In the rows, zero is written as 128.
Where one turn sends some rows of the set: a few examples, then the rows asked
q92: [135 163 174 120 108  69 152 106 131 142 130 115 155 153 153 109 113 149
 137 134 138 128 120 155 115  93 113 124 164 157 134 157]
q991: [167 133 136 130 131 102 176 144 165 131 101 138 107 149 119 125 135 108
 163 140 133 150 110 105 155 126 130 128 163 126 143 138]
q36: [136 111 149 161 103  94 127 122 138 152 152 127 126 165 118 138 131 138
 124 119 166 145 102 123  99 127 122 107 143 113  93 121]
q871: [130 103 155 175 158 125 151 143 114  85 142  94 142 139 129 109 112 149
 143 136 139 130 191 129 115 139 184 144 137 153 128 144]
q652: [158 141 137 107 127 106 177 155 164 139 104 133 120 144 113 127  99  99
 135 141 114 126 122 105 145 130 143 108 163 126 130 149]
q258: [125 121 135 150 107 104 137 133 145 156 147 126 134 155 116 141  99 123
 108 125 145 148 104 136  95 128 129  91 138 117  85 133]
q708: [ 93 120 158 106 123  69 134  98 155 138 130 125 119 151  99 136 102 114
 161 109 159 129 139 103 100 110 157 108 191 151 139 148]
q209: [ 86 126 140 106 123  76 145 100 165 135 115 125 113 136 101 141  89  97
 161 118 146 149 134 120 100 111 164 110 188 155 135 157]
q364: [168 136 160 112 124  91 167 147 154 137 118 134 116 162 112 124 129 118
 141 133 138 107 123  83 148 133 137 116 167 116 138 138]
q367: [128 105 149 175 157 132 155 145 117  87 137  97 144 139 129 108 110 144
 144 138 140 136 186 138 118 136 187 149 135 152 128 145]
q683: [ 97 117 148 120 131  71 136  93 160 132 117 128 107 143 104 136 117 111
 177 116 159 156 129 117 106 106 156 124 187 158 141 147]
q504: [133 112 134 165 161 128 153 148 115  97 154  97 145 150 118 114  98 146
 143 138 134 126 199 142 106 128 190 140 138 142 124 151]
q201: [135 162 165 126 113  74 154 107 132 139 124 120 151 147 151 110 117 145
 142 138 132 143 114 166 118  91 116 128 162 159 137 160]
q300: [138 111 129 169 164 129 154 143 117  97 148 100 143 145 122 112 113 144
 154 140 138 145 193 147 111 124 185 151 136 147 130 149]
q979: [125 107 146 173 159 131 157 147 119  88 139  95 144 140 130 113 105 142
 139 135 135 126 188 134 115 136 190 140 133 151 124 145]
q653: [132 165 165 118 109  72 155 112 132 142 129 115 158 147 153 105 103 139
 135 140 130 132 121 162 113  92 119 122 161 156 131 162]
q204: [138 111 143 169 160 123 150 139 111  94 158 102 143 157 120 110 116 150
 153 133 148 128 196 136 111 126 184 148 141 144 130 146]
q459: [131 116 127 168 113 106 143 126 144 148 140 130 121 149 122 136 124 125
 130 124 155 176  94 145 107 120 124 109 136 120  95 129]

q209 -> q683
q36 -> q258
Where do these go?
q991 -> q364
q204 -> q504
q653 -> q201

